Families of rows that turns and mirrors carry onto each other, the same ones carrying the whole set onto itself: the rest of each named row's family, in list order:
4 families of 8 rows:
z534: [ 19,  17, -41,  -6, -10,  22,   8,   5,  48, -36,  -3,  30,  50,  -3]
z435: [ 39,   0,   5, -18,   2,  39,  55,   5,  -1,  -9,   2,  12, -11,   9]
z873: [  1,   7, -36,  17, -16,  26, -16,  16,  63,  -7, -13,  35,  36,  13]
z52: [ 15,  -4,   0,  -1,   5,  30,  14,  37,  13,   7, -14,   0, -41,   7]
z669: [ 33,  -3,  36, -14,   6,  21,  46,  16, -19,  14,  12,  24,  22,   4]
z754: [ 17,   3, -22, -18, -33,  -5,   6,  10,  25, -15, -11,  33,  69, -14]
z78: [ 22,  29, -12,   2, -10,  -2,   5,  10,  38, -53,  -6,   5,  54,   8]
z321: [ 25,  13,  13,   4, -32, -18,  -1,   8,  25, -16, -14,  15,  72,   6]
z148: [ 30,  23, -17,  -2, -14,   7,  11,   7,  28, -52, -13,  21,  62,  16]
z326: [-11,  -8,  14,  -4,   7,  25,  10,  44,  -7,  36,  -2,  24, -14,   1]
z748: [ 26,  14, -11,  -6, -38, -10,  10,   2,  13, -10, -17,  33,  71,  -4]
z907: [ -1,  18, -30,  22,  -4,  32, -25,  28,  53, -21, -19,  30,  34,  15]
z630: [ 36,  -3,  20,  -9,   1,  21,  46,  30,   4, -22,   1,  14, -20,  36]
z850: [ -8,   4,   7,   6,   5,  29,  18,  42,  10,  -5,  -4,  10, -38,  28]
z444: [40, -1, 38, -6,  6, 14, 49, 22, -9, 12, 14, 34,  9, 23]
z99: [-10,  17,   1,  29, -21,   0, -26,  28,  36,   4, -18,  42,  52,  18]
z286: [-10,  -1,  27,   0,  10,  12,  14,  46, -16,  35,   6,  26,   1,   9]
z581: [ -1,  30, -13,  27,   4,  11, -19,  23,  56, -27,  -6,  14,  40,  19]
z646: [  5,  -2,  -6,  -4,   7,  42,  24,  33,  12,  -2,  -7,   7, -38,  20]
z302: [  2,  14,  12,  29, -18,  -5, -25,  21,  44,   9, -13,  24,  59,  16]
z290: [ 50,  -1,   3,  -8,   9,  36,  43,  10,  10,   1,  -3,   1, -19,   6]
z178: [ -3,   9,  -1,  21, -32,   5, -24,  23,  33,  16, -22,  45,  53,   1]
z371: [ 23,  -6,  26, -18,   1,  22,  41,  16, -20,  30,   6,  29,  13, -10]
z340: [ 19,  14,   5,   4, -31, -15,   2,  10,  14,  -7, -15,  36,  78,  10]
z957: [ 38,   3,  17, -13,  13,  17,  40,  14, -13,  29,   8,  18,   7, -17]
z901: [  3,  -1,  15,  -5,   9,  11,  11,  42,  -8,  36,  -4,  17, -16, -16]
z172: [ -1,  -6, -18,   5, -39,   0, -18,  21,  39,  14, -21,  38,  54,   3]
z899: [ 3,  5, 36,  2, 18, 10, 23, 47, -9, 23, 15, 40, -2, 12]
z251: [ 35,   2,  16,  -9,   2,  39,  50,  12,   6, -25,   3,   9, -16,  22]
z722: [ 28,  23, -38,  -5,  -9,  17,  10,   8,  33, -48, -13,  18,  51,   9]
z287: [  1,  26, -21,  23,  -3,  21, -17,  25,  51, -41, -16,  28,  36,  25]
z43: [  0,   3,  18,  -2,  13,  18,  20,  57,   4, -11,   2,  21, -31,  26]

The rest of the family of z251: z669, z748, z907, z850, z286, z178, z722
The rest of the family of z321: z52, z78, z581, z302, z290, z957, z901

Families of rows that turns and mirrors carry onto each other, the same ones carrying the whole set onto itself: the rest of each named row's family, in list order:
10 families of 4 rows:
z334: [ 40,  50, -31,  16,  11,  13, -44, -29,  21,  16,  19,  35,  61, -22, -15,
 -12,  31]
z404: [  3,  54, -37,  -9,   2,  -5, -10,  35,   7,  29,   9, -23,  27,  -2, -25,
 -59,  -1]
z259: [ 39,  42, -42,  -8,  -1,   2, -25,  47,  23,  35,  -7,  79,  65, -60, -40,
 -13,  34]
z973: [  1,  43, -43,  -5, -10,   4,  -6,  32,  -7,  38,  14, -19,  21, -15, -23,
 -53,  -4]
z48: [ 35,  36, -48,  -5,   1,   6, -23,  34,  25,  37, -10,  89,  51, -60, -47,
 -14,  28]
z835: [ -7,  48, -50,  -7,   9,  -7, -15,  30,   6,  38,  10, -21,  25, -12, -27,
 -44, -12]
z4: [ 10,  42, -57,  -1, -12,  -4, -15,  39,  -2,  25,  15, -20,  30,  -7, -29,
 -54, -13]
z38: [ 36,  46, -14,  22,  -2,  20, -49, -13,  17,   6,  25,  34,  56,  -9,  -5,
 -14,  29]
z651: [ 50,  54, -26,  22,  17,  18, -42, -19,  28,   7,  24,  36,  63, -13, -14,
 -12,  23]
z361: [ 24,  28, -20,  -5,  -7, -17,   5,  50,  58,  14,  15,  63,   0, -21, -29,
 -60, -24]
z157: [ 40,  50, -30,  15,   8,  18, -45, -17,  10,  19,  27,  32,  72,  -4, -17,
 -17,  34]
z617: [ 25,  33, -18, -10,  -1, -14,   8,  40,  51,  20,  32,  64,   4, -11, -36,
 -69, -22]
z417: [ 40,  45, -13,  19,  13,  17, -43, -16,   7,  13,  18,  29,  61,  -9, -20,
 -19,  39]
z944: [  5,  56, -49, -10,  -3,   9,   4,  35,   7,  29,  12, -20,  19, -22, -21,
 -50, -12]
z96: [ 26,  39, -39,  10,   5,   7, -18,  43,  34,  49,  -1,  74,  51, -63, -50,
  -2,  31]
z152: [ 40,  41, -31,  40,  15,  17, -45, -10,   7,   4,  24,  39,  53,  -5, -21,
 -17,  29]
z923: [ 45,  53, -29,  18,  12,   3, -43, -13,  18,   3,  19,  28,  66,  -4, -10,
 -15,  34]
z69: [ 25,  39, -31, -13, -15, -16,   0,  45,  59,  16,  21,  68,   4, -12, -33,
 -68, -20]
z793: [ 10,  47, -43,  -2,   7,   0,  -8,  35,   4,  31,  12, -21,  13,  -6, -12,
 -56,  -3]
z775: [ 43,  48, -23,  19,   1,  16, -50, -15,  19,   6,  11,  36,  62,  -7, -11,
 -16,  36]
z33: [ 23,  43, -40,  -6, -12,   9, -20,  50,  28,  34, -10,  86,  60, -56, -36,
 -13,  32]
z464: [ 29,  27, -21, -11,   0, -24,   4,  58,  51,  15,  21,  57,  12,   0, -31,
 -62, -23]
z485: [  7,  57, -46, -14,  -1,   7,  -5,  30,   3,  31,  10, -22,  23, -12, -22,
 -49, -16]
z887: [ 30,  33, -17,  -7, -24, -14,   0,  44,  67,  26,  36,  54,  11, -15, -34,
 -56, -21]
z560: [ -4,  48, -47,  -9,   5,   0,  -6,  26,   6,  34,   4, -16,  17,  -7, -30,
 -58, -11]
z595: [ 44,  58, -25,  21,  15,  16, -42, -17,  19,   6,  19,  33,  57,  -6, -12,
  -9,  29]
z329: [ 31,  33, -23,   1,  -8,  -1,  11,  43,  55,  16,  33,  72,  11,  -7, -33,
 -65, -23]
z841: [ 26,  47, -47,   3,  -1,  18, -22,  54,  29,  34,  -9,  80,  59, -58, -49,
 -14,  27]
z184: [ 22,  30, -42,   0,   1,  11, -28,  49,  16,  45,  -9,  82,  69, -51, -39,
 -12,  24]
z704: [ 41,  52, -24,  30,  15,   4, -52, -11,  23,  15,  23,  34,  62,   0, -13,
 -19,  32]
z412: [ 43,  33, -54,  -3,   1,  -1, -15,  49,  26,  39,  -9,  74,  63, -60, -43,
 -11,  25]
z233: [ 24,  17, -20, -11,  -9, -19,   3,  41,  57,  20,  28,  66,  15, -10, -27,
 -67, -24]
z773: [ 22,  31, -42,   1,   3,   6, -20,  49,  25,  40,  -9,  86,  64, -57, -38,
 -16,  31]
z325: [ -1,  59, -47,  -6,  -4,   7,  -9,  31,  19,  30,  10, -17,  15, -15, -12,
 -62, -11]
z660: [ 36,  22, -23, -11, -10, -21,   7,  35,  58,  12,  29,  61,   5, -16, -39,
 -56, -24]
z426: [ 28,  38, -42,  -6,  -5,   7, -22,  35,  30,  34,  -4,  88,  70, -57, -53,
 -11,  18]
z871: [ 26,  21, -20, -13,   2, -20,   1,  34,  59,  26,  23,  67,   7, -14, -37,
 -60, -28]
z82: [ 22,  17, -19,  -6,  -8, -25,   3,  42,  53,  18,  28,  62,  10,  -2, -23,
 -59, -25]
z454: [ 32,  30, -33,  -3,   1,  14, -19,  43,  12,  35,  -5,  87,  67, -47, -47,
  -9,  28]
z760: [  4,  49, -41,  -6,   6,  16,  -7,  28,  -5,  32,  10, -16,  22, -12, -26,
 -60, -11]

The rest of the family of z887: z4, z96, z152
The rest of the family of z793: z361, z157, z426
The rest of the family of z773: z485, z595, z233
The rest of the family of z69: z404, z48, z417
The rest of the family of z412: z835, z38, z329
The rest of the family of z651: z944, z184, z82
The rest of the family of z454: z334, z464, z325

Families of rows that turns and mirrors carry onto each other, the same ones carrying the whole set onto itself: the rest of each named row's family, in list order:
7 families of 4 rows:
z893: [-19,  -6, -12, -33, -16,   3, -11,  25, -57]
z56: [ -4,  -6, -14,  12,  19,  11,  34, -10,  24]
z19: [ 27,  21, -17,  -2,  24,  16,   7,   9, -40]
z497: [-12,  -9,  -4, -24, -28,  13, -17,  28, -54]
z682: [-2,  3, -1, 17, 23, 22, 26,  0, 23]
z112: [-18, -12, -15, -26, -22,   5, -17,  26, -55]
z441: [-10,  -8, -15,  25,  31,  24,  27,  -3,  11]
z242: [ -7,  -6, -12, -43, -31,   4, -11,  29, -38]
z224: [-41, -35,   0, -11, -33,   9,  10,  11,  10]
z771: [-52, -20, -18, -11, -28,  15,  19,   0,   9]
z263: [ -6, -12,  -1,  25,  25,  39,  16,  -6,   8]
z800: [ 32,   4,  -8,  -7,  27,  14,  -1,  25, -36]
z558: [-50, -23,  -2,   1, -27,   0,   9,   4,   9]
z89: [-56, -19,  -3,  -7, -22,  19,  11,  -7,   5]
z243: [ 45,  -8, -10,  -4,  11,  11,   0,  22, -28]
z530: [ 38,  10, -11, -11,  14,  25,   8,  13, -37]
z770: [ 31,  10, -26, -10,  25,  14,  19,  18, -35]
z254: [ -2, -11, -18,  13,  21,  24,  27,   5,  30]
z313: [ 29,  10, -25, -11,  23,  21,  13,  12, -39]
z137: [ 42,   5, -15,  -7,  13,   6,   8,  27, -33]
z874: [-50, -29,  -4,  -8, -22,   6,   2,  17,  13]
z98: [-52, -29,  -6, -12, -21,  12,  -4,  13,   8]
z716: [ -9,   0, -15, -36, -35, -14,   1,  23, -36]
z237: [-59,  -3,  -5,  -8, -22,  15,  18,  -4,  -1]
z587: [-16,   0,  -8, -39, -32,  -4,  -2,  22, -45]
z744: [ -9, -15, -12, -28, -36,   2,  -9,  18, -51]
z333: [  2, -13, -10,  26,  24,  28,  17,  -3,  17]
z939: [ -2,  -5, -14,   5,  23,  23,  31,   2,  28]

The rest of the family of z19: z56, z497, z224
The rest of the family of z939: z112, z313, z874
The rest of the family of z682: z558, z530, z744
The rest of the family of z263: z243, z716, z237
The rest of the family of z770: z893, z254, z98

Families of rows that turns and mirrors carry onto each other, the same ones carrying the whole set onto itself: the rest of each named row's family, in list order:
5 families of 6 rows:
z21: [  7, -22, -13, -62, -15, -24, -40, -21,  11, -13,  -7,  51,   9, -12,  -3,
 -12, -22]
z644: [ 18, -25,  -2, -66, -19, -20, -37,  -3,  16,  12, -38,  52,  11,   6, -24,
 -15, -13]
z535: [ 11, -28,   6, -41, -20,  -9, -40, -18,  29,  24, -34,  17,  39,   1, -44,
   1, -24]
z483: [  6,  36,  -8, -27,   7,  32,  -1, -11,  13,   4,   0,  25, -62,  17,  -7,
  35,  -7]
z930: [ 13,  13,   9, -12,   0,  39, -39,   2,  28, -11, -13, -12, -58,  33,   2,
  12,  -8]
z590: [ 26, -34,  16, -29, -12, -17, -48, -20,  31,  20, -38,  23,  30,   8, -24,
 -12, -33]
z844: [ 19, -28, -16, -53, -15, -22, -29, -12,  17, -11, -28,  62,   5,  -9, -11,
   0, -16]
z523: [  5,  -3, -10, -31, -13, -27, -18, -40,  10,  22, -31,  39,  31, -18, -34,
  -7, -41]
z309: [  7,  22,   3, -12,  27,  23,  15, -13,  14,  21,   2,  18, -55,  32,  -9,
  26,  -9]
z40: [-14,  44,  -5, -25,  27,  28, -11, -10,  14,  -3,  -3,  27, -49,  17, -10,
  35, -20]
z472: [  2,  24,  20, -10,  29,  34,  -7,  -7,   6,  31, -26, -11, -48,  22, -24,
  20, -40]
z524: [  5, -17,  -3, -42,  -9, -18, -12, -40,   3,  27,  -7,  27,  30, -24, -32,
   2, -45]
z532: [-10,  53,  -8, -28,  26,  16,   5,   5,   7,   2,  -1,  23, -44,  18,  -6,
  27, -13]
z186: [  9,  26,   9,  -5,   6,  35,  -1, -11,   0,  29, -23, -20, -57,  16, -20,
  10, -33]
z236: [ 12,  20,   2,  -6,  20,  34, -43,   2,  33,  -3,  -4,  -6, -55,  34,  -4,
   1,  -5]
z179: [ -3,  18,  -2,   2,  18,  28, -23,  -9,  32, -12,   5,  -4, -47,  37,   1,
  14,  -1]
z662: [  5,  20,  15, -20,  21,  26, -37,  26,  28, -11, -15,  -4, -45,  41,   6,
   8,  -6]
z443: [  1,  18,  15, -18,  21,  34, -44,  12,  23, -11, -23,  -4, -58,  35,   2,
   3, -21]
z356: [ 25, -51,   9, -31, -15,  -9, -40, -13,  26,   7, -41,  14,  23,  -1, -25,
  -4, -31]
z699: [ 19, -15,  -9, -52, -14, -28, -39, -19,  20,  -2, -28,  66,  10,   1,  -9,
 -11, -19]
z540: [  6, -18, -17, -28, -14, -18,  -8, -36,   3,  15, -34,  28,  24, -27, -37,
   0, -41]
z837: [ -6,   0, -22, -45, -24, -22, -25, -27,   6,   9, -35,  35,  25, -15, -38,
 -17, -27]
z755: [  3,  16,   5,   4,  22,  23,  -2,  -6,   4,  14, -18, -16, -60,  32,  -4,
 -13, -22]
z922: [ 24, -48,  19, -46, -12, -13, -45, -15,  14,  18, -24,  13,  19,   0, -16,
 -19, -37]
z231: [  5,  -4, -10, -44,  -7, -30,   0, -24,  -6,  25, -12,  27,  33, -19, -28,
  -1, -37]
z136: [ -1,  30,  18,  -3,  26,  25,  -2,   4,   6,  28, -23, -28, -32,  23, -21,
  12, -35]
z8: [  9,  41, -12, -20,  26,  28,  -6, -12,  19,  14,   9,  26, -57,  21, -13,
  24,  -7]
z963: [ 13,  29,   4,  -1,  26,  32,  -9, -10,   6,  33, -15, -17, -55,  19, -23,
  -2, -31]
z866: [ 21, -36,  16, -36, -11, -21, -39,  -3,  14,  14, -26,  -3,  35,   5, -17,
 -19, -32]
z546: [ 11, -17, -10, -60, -12, -29, -36,  -3,  18, -12,  -6,  48,  21,   2,   0,
  -3, -11]

The rest of the family of z963: z590, z523, z236, z699, z8
The rest of the family of z231: z532, z662, z136, z866, z546
The rest of the family of z472: z21, z40, z524, z443, z922

